Look-ups in named tables: a row name and a column name give one cell, copied from the table.

Nes:
columns: Gil, Relezo, Lev, Kun, Vevabe, Sof, Lomo, Tapezop
Nas: [109, 91, 136, 70, 241, 97, 60, 190]
Bon: [137, 144, 99, 169, 113, 147, 160, 214]
Legazal: [121, 138, 195, 75, 219, 152, 81, 81]
Rafovub: [58, 59, 80, 205, 201, 176, 44, 170]
Limu: [171, 172, 110, 226, 178, 124, 156, 183]
Kazes: [140, 116, 109, 236, 227, 126, 90, 144]

Nas, Lev => 136
Limu, Sof => 124
Nas, Kun => 70
Legazal, Gil => 121
Nas, Gil => 109
Kazes, Tapezop => 144
Nas, Vevabe => 241
Nas, Relezo => 91
Limu, Lev => 110
Legazal, Vevabe => 219
Bon, Vevabe => 113
Bon, Lomo => 160

Ravava:
,Pofu,Zoke,Zetezaf,Gub,Nazote,Kiti,Vaborod
Kof,7.50,-1.28,-7.47,-0.82,-2.63,-8.66,2.42
Lorob,-3.17,2.36,-6.74,4.36,-1.25,-4.78,-2.36
Mamo,-0.63,-0.35,3.93,5.61,5.03,9.87,5.57
Fil,5.61,2.98,1.24,3.14,-1.04,-0.90,2.01

Fil, Kiti -> -0.90
Fil, Nazote -> -1.04
Fil, Gub -> 3.14
Kof, Gub -> -0.82
Kof, Zetezaf -> -7.47
Mamo, Nazote -> 5.03
Kof, Vaborod -> 2.42
Lorob, Nazote -> -1.25

Table Nebe
|  | Dof | Soved | Pof | Zonolot | Ker | Vareba |
|---|---|---|---|---|---|---|
| Nas | 0.13 | -0.15 | -0.23 | 0.38 | -0.03 | -0.10 |
| Gaf | 0.38 | 0.28 | -0.14 | -0.55 | -0.30 | 0.37 |
| Fek | 0.68 | -0.47 | -0.37 | 0.50 | -0.23 | 0.51 |
| Gidu | 0.50 | -0.05 | -0.39 | 0.35 | 0.13 | 0.21 |
| Zipusav | -0.10 | 0.26 | 0.70 | 0.17 | -0.18 | -0.13 |
| Paponad | 0.36 | 0.08 | -0.28 | 0.00 | -0.47 | -0.21 |
| Radu | 0.66 | -0.38 | -0.40 | 0.35 | -0.30 | 0.33 |
| Nisape | -0.53 | 0.02 | 0.85 | 0.35 | 0.20 | 0.49 |
| Maz | -0.36 | -0.36 | 0.62 | 0.69 | -0.38 | 0.57 |

Zipusav, Soved -> 0.26
Paponad, Soved -> 0.08
Nas, Pof -> -0.23
Nisape, Zonolot -> 0.35
Maz, Vareba -> 0.57
Radu, Pof -> -0.40
Fek, Soved -> -0.47
Nisape, Ker -> 0.20
Fek, Vareba -> 0.51
Fek, Dof -> 0.68

Voki:
cols = Sebal, Kab, Sep, Gazetug, Gad, Vefo, Bada
Sav: [-0.8, -2.3, -1.5, -1.4, 7.7, -2.0, 3.4]
Dovefu: [1.5, 4.4, -1.1, 3.2, 0.1, 1.5, -1.6]
Lelomil: [-5.1, 2.3, -0.3, 7.2, -9.2, -0.2, 2.0]
Voz: [-6.1, 10.0, 1.3, -0.2, 6.0, -0.3, -4.5]
Sizafi: [-9.2, 5.7, 4.2, 6.3, -8.9, 1.5, 0.6]
Lalinu: [0.8, -6.2, -5.6, -4.4, 4.7, 1.3, 6.8]

Vefo of Sizafi: 1.5
Sep of Sizafi: 4.2
Kab of Voz: 10.0
Gazetug of Lelomil: 7.2
Gazetug of Sizafi: 6.3
Gazetug of Dovefu: 3.2
Gad of Lelomil: -9.2
Bada of Sav: 3.4
Gazetug of Sav: -1.4
Sebal of Dovefu: 1.5
Sep of Dovefu: -1.1
Sep of Lelomil: -0.3
Gad of Sav: 7.7
Sebal of Sizafi: -9.2
Gazetug of Voz: -0.2
Sep of Lalinu: -5.6
Vefo of Lelomil: -0.2
Bada of Lelomil: 2.0

Rasef:
         Gogafo  Mumuviv     Zik     Fef     Vuv
Mok      -34920    -9876  -31024   13589   17354
Mubu       2660   -12093  -16173  -15905  -26178
Ked      -24940   -25450     847   -7916  -10308
Poz        5023    -3508  -17239  -20104  -31086
Vis       44230   -15119  -10181  -66424  -87156
Bosi     -32740   -13430  -15984    3637   21904
Fopebab   22450    -8208    1503  -42528  -56163
Tasu     -71835   -27027  -23302   15990   26039
Vig       19043   -12399    3034  -42691  -47801
Pote     -71531   -11133  -21194   39401   67906
Kilofu   -46162   -13534  -11757    8312   21593
Gos      -23906   -23700   -8324   -9991  -13151
Rav      -22568    -6857  -28093    2640    -151

What is the Vuv of Bosi in Rasef?
21904
What is the Mumuviv of Tasu in Rasef?
-27027
What is the Mumuviv of Fopebab in Rasef?
-8208
What is the Fef of Mok in Rasef?
13589
What is the Mumuviv of Bosi in Rasef?
-13430
What is the Gogafo of Kilofu in Rasef?
-46162
What is the Gogafo of Fopebab in Rasef?
22450
Row with the largest Mumuviv: Poz

Vozevob
|  | Lov | Bibos |
|---|---|---|
| Defe | 149 | 48 |
| Piz | 133 | 193 |
| Mez | 113 | 108 |
| Sud | 104 | 118 |
| Bem | 64 | 134 |
| Pezos | 90 | 108 |
| Pum | 174 | 102 |
| Sufonam | 103 | 123 |
| Guluza | 95 | 120 |
| Vifu | 109 | 121 |
| Resesed | 68 | 122 |

Bibos of Pum is 102
Lov of Resesed is 68
Bibos of Vifu is 121
Lov of Sud is 104
Lov of Pum is 174
Bibos of Sud is 118
Bibos of Guluza is 120
Bibos of Pezos is 108
Lov of Guluza is 95
Bibos of Sufonam is 123
Bibos of Piz is 193

Ninizi:
cols = Tudimap, Mubivud, Fupidip, Momiro, Derin, Fupa, Lun, Miv, Ralom, Deret
Sifana: [0.557, 0.513, 0.142, 0.495, 0.341, 0.467, 0.937, 0.612, 0.582, 0.594]
Timusev: [0.500, 0.596, 0.160, 0.362, 0.479, 0.553, 0.731, 0.644, 0.280, 0.486]
Nar: [0.439, 0.454, 0.197, 0.412, 0.472, 0.670, 0.638, 0.648, 0.263, 0.626]
Vob: [0.428, 0.335, 0.220, 0.636, 0.428, 0.321, 0.447, 0.273, 0.510, 0.293]
Bipu: [0.449, 0.299, 0.305, 0.745, 0.356, 0.267, 0.567, 0.254, 0.472, 0.423]
Sosura: [0.429, 0.404, 0.472, 0.533, 0.445, 0.386, 0.387, 0.382, 0.407, 0.421]
Zekomut: [0.411, 0.500, 0.455, 0.264, 0.522, 0.563, 0.326, 0.498, 0.357, 0.396]
Tunum: [0.463, 0.350, 0.720, 0.614, 0.335, 0.353, 0.368, 0.403, 0.554, 0.558]

Lun of Sosura: 0.387
Deret of Vob: 0.293
Momiro of Sosura: 0.533
Lun of Zekomut: 0.326
Ralom of Tunum: 0.554
Momiro of Bipu: 0.745
Ralom of Nar: 0.263
Tudimap of Zekomut: 0.411
Derin of Nar: 0.472
Miv of Nar: 0.648
Deret of Tunum: 0.558
Fupidip of Zekomut: 0.455
Mubivud of Nar: 0.454
Lun of Timusev: 0.731
Fupa of Zekomut: 0.563
Derin of Zekomut: 0.522
Row with the largest Fupidip: Tunum

